X =
array([[148, 150, 145, 147, 150, 111, 141, 114, 114, 145, 109, 149, 108,
        109, 148, 149],
       [148, 143, 151, 149, 152, 118, 150, 106, 114, 144, 108, 149, 114,
        115, 150, 154],
       [103, 112, 106, 113, 108, 144, 110, 145, 144, 110, 143, 107, 144,
        143, 105, 109],
       [146, 139, 147, 152, 152, 109, 142, 111, 123, 150, 109, 148, 107,
        107, 148, 154],
       [107, 116, 110, 108, 106, 145, 107, 144, 140, 113, 147, 109, 148,
        147, 108, 112],
       [111, 115, 106, 101, 110, 147, 111, 138, 137, 109, 143, 104, 146,
        145, 110, 110],
       [147, 140, 142, 147, 148, 111, 140, 110, 119, 147, 117, 140, 110,
        113, 150, 143],
       [148, 141, 141, 143, 150, 113, 147, 108, 114, 149, 110, 150, 119,
        114, 146, 143],
       [144, 141, 147, 150, 147, 110, 148, 114, 114, 146, 112, 142, 116,
        113, 149, 147],
       [144, 138, 148, 152, 143, 112, 143, 113, 122, 149, 113, 148, 109,
        117, 146, 148],
       [143, 147, 143, 148, 141, 113, 150, 115, 113, 146, 111, 144, 109,
        109, 144, 149]])
Rows and columns are counted from 0.
(0, 0) = 148
(1, 6) = 150
(3, 4) = 152
(6, 11) = 140
(10, 15) = 149
(9, 8) = 122
(9, 10) = 113
(6, 1) = 140
(3, 2) = 147
(5, 12) = 146
(5, 2) = 106
(6, 9) = 147
(7, 10) = 110
(5, 6) = 111
(8, 15) = 147
(9, 5) = 112
(8, 2) = 147
(8, 3) = 150
(3, 14) = 148
(4, 7) = 144
(4, 12) = 148
(6, 13) = 113
(6, 8) = 119
(8, 13) = 113
(0, 3) = 147
(5, 1) = 115
(6, 5) = 111
(9, 4) = 143
(0, 8) = 114
(1, 3) = 149
(9, 2) = 148
(2, 11) = 107
(9, 7) = 113
(8, 10) = 112
(4, 1) = 116
(1, 4) = 152
(4, 11) = 109
(9, 11) = 148

A =
134,150,143,146,140,140
119,152,106,103,142,142
133,150,141,143,139,139
119,150,109,106,141,141
119,150,106,103,141,141
135,129,147,149,128,128
135,105,147,149,115,115
138,103,152,155,113,113
129,154,130,131,142,142
138,107,150,153,116,116
A[-10, -6] -> 134
A[-8, -4] -> 141
A[6, -1] -> 115
A[4, 2] -> 106
A[-10] -> [134, 150, 143, 146, 140, 140]
A[3, 0] -> 119
A[-6, 0] -> 119
A[-10, 1] -> 150
A[:, 1] -> [150, 152, 150, 150, 150, 129, 105, 103, 154, 107]
A[2, -1] -> 139
A[8, -4] -> 130
A[-3, 5] -> 113
A[-3, -5] -> 103
A[-1, 2] -> 150
A[-8, 1] -> 150
A[-4, -4] -> 147
A[0, 3] -> 146

m = [133 115 124 135 121 119 134 158 132 117 128]
m[0] => 133
m[2] => 124
m[9] => 117
m[1] => 115

x =
[[143 127 141 134 144 118 132 134 129 119 137]
 [114 132 115 123 114 140 129 122 127 137 118]
 [125 116 122 123 113 117 106 128 124 131 131]
 [142 130 142 135 145 120 134 133 129 119 136]
 [130 138 135 133 145 139 146 128 131 124 125]
 [121 118 118 124 111 121 108 125 125 134 125]
 [142 128 142 134 145 120 133 134 130 119 137]
 [136 116 130 127 117 113 107 131 124 126 136]
 [114 136 117 123 120 142 139 123 130 137 118]]
x[0][0] -> 143
x[7][9] -> 126
x[:, 0] -> [143, 114, 125, 142, 130, 121, 142, 136, 114]
x[6] -> [142, 128, 142, 134, 145, 120, 133, 134, 130, 119, 137]
x[5][6] -> 108
x[:, 7] -> [134, 122, 128, 133, 128, 125, 134, 131, 123]
x[4][2] -> 135
x[8][5] -> 142
x[1][2] -> 115
x[8] -> [114, 136, 117, 123, 120, 142, 139, 123, 130, 137, 118]
x[:, 5] -> [118, 140, 117, 120, 139, 121, 120, 113, 142]
x[2][1] -> 116
x[6][6] -> 133
x[5][2] -> 118
x[7][10] -> 136
x[0][2] -> 141
x[2][7] -> 128
x[2][5] -> 117
x[6][7] -> 134
x[4][8] -> 131
x[4] -> [130, 138, 135, 133, 145, 139, 146, 128, 131, 124, 125]
x[1] -> [114, 132, 115, 123, 114, 140, 129, 122, 127, 137, 118]
x[1][1] -> 132
x[4][5] -> 139
x[0] -> [143, 127, 141, 134, 144, 118, 132, 134, 129, 119, 137]
x[1][0] -> 114
x[8][1] -> 136
x[:, 6] -> [132, 129, 106, 134, 146, 108, 133, 107, 139]
x[4][1] -> 138
x[8][8] -> 130
x[3][2] -> 142
x[0][8] -> 129

grid = [125 111 127 108 136 106 121]
grid[-7] = 125
grid[-5] = 127
grid[-2] = 106

arr =
[[146 154 147 150 128 104 103 155 108]
 [112 154 117 107 152 137 148 151 149]]
Rows and columns are counted from 0.
(0, 0) => 146
(0, 3) => 150
(1, 2) => 117
(0, 8) => 108
(0, 1) => 154
(1, 3) => 107

data =
[[150 151 103 105 151 145 108]
 [108 105 151 150 103 113 145]
 [145 150 105 108 151 140 113]
 [117 113 145 140 108 124 134]
 [140 145 108 113 150 134 117]
 [105 103 151 151 106 108 150]
 [113 108 150 145 105 117 140]
 [134 140 113 117 145 132 124]]
data[0][0] -> 150
data[0][1] -> 151
data[0][5] -> 145
data[7][4] -> 145
data[3] -> [117, 113, 145, 140, 108, 124, 134]
data[:, 3] -> [105, 150, 108, 140, 113, 151, 145, 117]
data[3][5] -> 124
data[7] -> [134, 140, 113, 117, 145, 132, 124]
data[0] -> [150, 151, 103, 105, 151, 145, 108]
data[1][3] -> 150
data[6][3] -> 145
data[6][0] -> 113
data[6] -> [113, 108, 150, 145, 105, 117, 140]
data[:, 1] -> [151, 105, 150, 113, 145, 103, 108, 140]
data[4][0] -> 140
data[4][3] -> 113
data[2][6] -> 113
data[2][5] -> 140
data[4][2] -> 108
data[7][6] -> 124
data[2] -> [145, 150, 105, 108, 151, 140, 113]

M =
[[128 127 128 132 125 136 137 123 129 124 132 126 131 126 131 127]
 [121 125 123 140 117 137 145 111 130 124 136 130 130 120 143 126]
 [148 124 140 118 137 150 135 139 126 120 128 115 137 138 109 126]
 [122 126 125 137 120 136 142 114 130 124 134 129 130 122 139 126]
 [137 126 133 125 130 140 135 131 127 123 130 122 133 131 122 127]
 [124 126 125 136 120 136 141 116 130 125 134 128 130 124 137 126]
 [148 125 141 118 137 150 135 140 125 120 129 115 137 139 109 126]
 [135 126 132 126 130 140 135 130 127 123 130 122 133 131 123 127]
 [131 126 129 129 127 138 136 126 128 124 131 125 131 128 127 127]
 [119 125 121 143 116 137 148 107 131 124 138 130 130 118 146 125]]
Indices start at 0.
(0, 0) = 128
(1, 1) = 125
(9, 9) = 124
(8, 7) = 126
(6, 5) = 150
(8, 8) = 128
(0, 11) = 126
(6, 14) = 109
(0, 3) = 132
(8, 1) = 126
(7, 0) = 135
(5, 10) = 134
(5, 5) = 136
(0, 7) = 123
(4, 0) = 137
(6, 3) = 118
(3, 14) = 139
(3, 7) = 114
(2, 4) = 137
(6, 7) = 140
(2, 15) = 126
(1, 13) = 120
(4, 13) = 131
(8, 11) = 125
(2, 11) = 115
(0, 1) = 127
(3, 13) = 122
(3, 5) = 136
(3, 12) = 130
(2, 13) = 138
(3, 8) = 130
(0, 2) = 128
(4, 8) = 127
(7, 5) = 140
(1, 9) = 124
(3, 15) = 126
(3, 11) = 129

a =
[[113 132 148 137 148 146 123 113]
 [111 156 149 154 148 145 138 106]
 [109 154 147 153 147 146 131 108]
 [111 153 149 153 143 146 131 108]
 [147 143 110 137 109 109 142 142]
 [110 107 138 107 127 140 106 136]
 [150 152 114 150 117 111 152 136]
 [145 142 108 138 111 110 138 145]
 [143 104 111 104 111 113 117 147]
 [145 128 111 127 111 112 136 145]
 [147 142 108 137 112 111 140 146]
 [149 148 111 145 111 112 144 143]]
Indices start at 0.
(0, 0) = 113
(11, 5) = 112
(1, 3) = 154
(7, 0) = 145
(4, 0) = 147
(8, 4) = 111
(7, 1) = 142
(4, 2) = 110
(7, 3) = 138
(0, 7) = 113
(8, 7) = 147
(10, 2) = 108
(1, 1) = 156
(11, 7) = 143
(5, 7) = 136
(8, 3) = 104
(2, 0) = 109
(6, 4) = 117
(8, 0) = 143
(11, 0) = 149
(4, 1) = 143
(2, 3) = 153
(9, 1) = 128
(6, 7) = 136
(8, 5) = 113
(9, 2) = 111
(2, 6) = 131
(5, 3) = 107
(5, 6) = 106
(7, 4) = 111
(10, 0) = 147
(5, 2) = 138
(1, 2) = 149
(9, 6) = 136
(3, 3) = 153
